What is the hidden score of each row? Scores go from 0 to 15, and 7 is about the middle.
[ 1.69  0.26  1.84  0.86 -0.92 -0.95  1.66  1.75] 10
[ 0.25 -0.16  1.41  0.19 -0.05 -0.92  0.11  1.33] 9
[ 0.71 -0.11  0.1   0.36  0.4   0.35 -1.79 -0.87] 4
[ 0.53  0.76 -0.04 -0.78 -0.19 -0.51  1.76  0.66] 13
[-2.77 -0.73 -1.04  0.05  0.28  0.41 -0.14 -0.17] 5
[-1.7  -1.17  0.77  2.02  0.12 -0.24 -0.98  0.79] 3
[-0.44 -0.2   0.21  0.78  0.   -0.24 -0.51  0.2 ] 7
[ 0.25  0.43  0.16  0.35 -0.43 -1.4   0.94  1.39] 15
[ 0.92  0.58  0.38 -0.61 -0.34 -0.86  1.49  0.93] 13
[-0.36 -2.17  3.28  1.98  0.51  1.17 -2.9   1.08] 0
[-1.01 -0.49 -0.23 -0.06  1.32  0.04 -1.22  0.14] 5
[-0.39  0.26 -2.96  0.17  1.39  0.76 -0.3  -1.31] 6
[-0.17  0.04 -0.22 -0.79  0.07 -0.84  0.68  0.68] 11
[ 1.4   0.51  1.48  0.4  -1.01 -1.34  1.59  1.75] 14
[-0.63  0.02 -0.64 -0.14 -1.18  0.77 -0.89 -1.18] 5
[-1.31 -0.7  -0.12  1.15  0.02  0.19 -0.08  0.19] 4
[ 0.75  0.69 -0.33 -0.35 -0.18  0.4  -0.21 -0.39] 9
[-0.92 -0.6   0.19  0.96 -0.86  0.91  0.4  -0.45] 1
[ 0.8   0.07  0.23 -0.04  0.82 -0.05 -1.08  0.09] 7
[ 0.63  0.51  0.74  0.58 -0.62 -0.64  1.3   1.13] 12
[ 1.02  0.42  0.57 -0.08 -0.24 -0.89  0.61  0.9 ] 12
[-0.63 -0.77  0.71  1.29  0.61 -0.05 -1.41  0.65] 3
[-0.24  0.99 -1.51 -0.17  0.23  0.57  0.35 -0.96] 12
[ 1.44  0.9  -1.06 -1.18  0.42  0.4  -0.26 -1.46] 9
[ 0.82  0.28  1.34  0.27 -0.87 -1.35  1.41  1.68] 13
[-0.61 -0.17 -0.9   0.07 -0.37  0.84  0.98 -0.89] 4
[-2.41 -1.45  0.32  1.63  0.52  0.39 -0.44  0.63] 0
[ 0.82 -0.26 -0.7   0.72  0.02  1.41  0.63 -0.41] 0
[-0.2   0.42 -0.27 -1.45 -0.67  0.34 -0.98 -1.48] 9
[ 1.05  0.23  0.79 -0.07 -0.07 -0.5   0.58  0.8 ] 9
[-0.31 -0.36 -0.35 -0.12  0.5   0.21  1.22 -0.75] 4
[ 0.91  0.16  0.45  0.12  0.46 -0.55 -1.38  0.2 ] 9
[ 0.42 -0.36  0.17  0.25  1.51 -0.6  -1.1   0.56] 7
[ 1.05  0.49  0.08 -1.07  0.24 -0.1  -0.21 -0.62] 9
[-0.57  0.11 -0.56 -0.72 -0.61  0.94 -0.76 -1.56] 5
[ 1.12  0.28 -0.4  -0.98  1.4   0.36 -1.36 -0.81] 6
[-0.96 -0.64 -0.28  1.55 -0.52  0.61  1.08 -0.37] 2
[-1.03 -0.7  -0.11 -0.08 -0.4   0.26  0.83 -0.07] 3
[ 0.54  0.3   0.34 -0.56 -0.31 -0.96  0.87  0.75] 12
[ 0.09  0.28 -0.03 -0.53  0.02 -0.65  1.41  0.95] 11
[-0.66  0.98 -1.59 -0.25 -0.43 -0.14  1.04 -0.24] 15
[-0.89 -0.46 -0.42  2.25 -0.93  0.98  0.92 -0.55] 2
[-1.32 -0.77  2.11  1.51 -0.23 -1.55 -1.92  1.87] 10
[-0.87 -0.63 -0.71  0.74 -0.48  0.74  0.68 -0.24] 1
[-0.46 -0.06 -0.62  0.09 -0.29  0.85  0.86 -0.81] 4
[ 0.42 -0.27  1.11  1.03 -0.53 -0.51  1.55  1.3 ] 7
[-0.65  0.17 -0.36  0.11 -0.53  0.63  0.44 -0.57] 7
[-0.06 -0.31  0.68 -0.27  0.68  0.68  0.37 -0.12] 2
[-0.27 -0.06  0.9   0.1  -1.12 -1.    1.58  1.38] 11
[-0.4  -0.04 -0.72  0.77 -0.3   0.28  0.42 -0.42] 6
[ 0.2  -0.54 -0.29  0.62  0.68  1.1   0.63 -0.54] 0
[-0.49 -0.84  1.24 -0.77  1.18 -0.03 -0.19  0.9 ] 3
[-1.07 -0.33 -1.08 -0.87  0.25  1.69 -0.55 -2.27] 0
[ 0.    0.97 -1.04 -3.07 -0.06  0.46 -1.65 -2.29] 12
[ 1.61  0.09 -0.02 -0.41  0.64  0.63 -1.28 -0.84] 3
[ 0.32  0.49 -0.87 -1.59 -0.11  0.95 -0.99 -2.13] 6
[ 0.    0.44 -0.3  -1.71  0.84 -0.47  0.43  0.49] 12
[-0.33 -0.53  1.08  0.43  0.56 -0.55 -2.33  0.32] 6
[-0.07  0.28  0.08  0.36 -0.75 -0.23  0.38  0.51] 10
[ 0.63 -0.22  1.13 -0.39 -0.24 -0.42  0.44  1.02] 6
[ 2.19  0.67 -0.43 -0.62  0.91  0.16 -1.32 -0.89] 7
[ 0.28  0.08  0.17  0.29 -1.04  0.29 -0.69 -0.4 ] 6
[-0.72 -0.22 -0.92 -0.4   0.53 -0.02 -0.49  0.04] 7
[-1.31 -0.85 -0.59  2.21  0.11  1.08  0.32 -0.59] 0
[ 0.56  0.84 -0.77 -2.05 -0.06  0.56 -1.25 -2.01] 9
[ 1.69  0.08  2.57  0.67 -0.42 -1.44 -0.17  2.01] 11
[ 0.72 -0.02  0.96 -1.74  1.08 -0.28  0.06  0.51] 7
[ 0.61  0.1   0.41  0.06  1.25 -0.14 -1.43  0.03] 7
[-0.08  0.59 -1.04 -1.94  0.    0.91 -1.21 -2.33] 7
[ 1.55  1.01 -2.03 -1.86  0.85  1.08  0.4  -2.18] 7
[ 0.78 -0.09  1.65  0.65 -1.14 -0.64  1.73  1.54] 8
[-0.02  0.39 -0.27  1.39 -1.57  0.33  1.06 -0.44] 8
[ 0.41 -0.24  0.31  0.63  0.69  0.12 -1.5  -0.09] 4
[-3.14 -0.63 -1.39  0.05  0.24  0.09 -0.06  0.02] 7
[ 0.73  0.41  0.45  0.44  0.06 -0.01 -0.66  0.31] 9
[ 0.03  0.06 -0.13 -0.7   0.76 -0.36 -1.33  0.01] 9
[ 1.08  0.8   0.51  0.5  -0.46 -1.86  0.38  1.59] 15
[-0.88 -0.14  0.01 -0.28 -0.62  0.49  0.61 -0.4 ] 6
[ 1.28  0.22  0.64 -0.05 -0.14  0.19 -0.58  0.08] 6
[ 0.55  0.25  0.54 -0.63 -0.1  -0.49  0.72  0.76] 10
[ 0.73  0.95 -0.02 -0.85 -0.38 -0.93  1.71  0.89] 15
[ 1.21 -0.36  1.31  0.32  0.88 -0.07  0.61  0.88] 3
[ 0.33  0.12  1.37  0.53 -1.02 -1.33  1.25  1.7 ] 13
[-2.8  -2.4   0.5   2.82  1.85  0.9  -1.7   0.64] 0
[-0.61 -0.39  0.89  0.    0.33  0.18  0.95  0.83] 5
[ 1.7   0.69  0.8   0.48 -0.57 -1.68  0.81  1.46] 15
[-1.12 -0.05 -2.63 -0.07 -0.43  0.46  1.43 -0.71] 7
[ 0.01  0.36 -0.09 -0.67 -0.39 -0.17 -0.76 -1.22] 10
[-0.35 -0.14 -0.45  0.22 -0.36  0.34  0.43 -0.38] 5
[-0.15 -0.14  0.2   0.59  0.14 -0.33 -0.74  0.32] 8
[ 0.46  0.4   0.92 -1.27  0.59 -0.36  0.28  0.29] 10
[ 0.41  0.51  0.05 -0.9  -0.16 -0.54  1.06  0.37] 12
[ 0.32 -0.47  0.43  0.01  1.34  0.28 -1.44 -0.31] 2
[-0.61 -0.53  0.77 -0.29  0.28  0.12  0.35  0.39] 4
[-0.62  0.21 -0.93 -2.16 -1.04  0.7  -1.09 -1.24] 7
[-0.53  0.25 -2.46 -0.6  -0.29  0.42  0.8  -0.45] 8
[-0.61  0.07 -0.83  0.7  -0.09  0.35  0.31 -0.38] 7
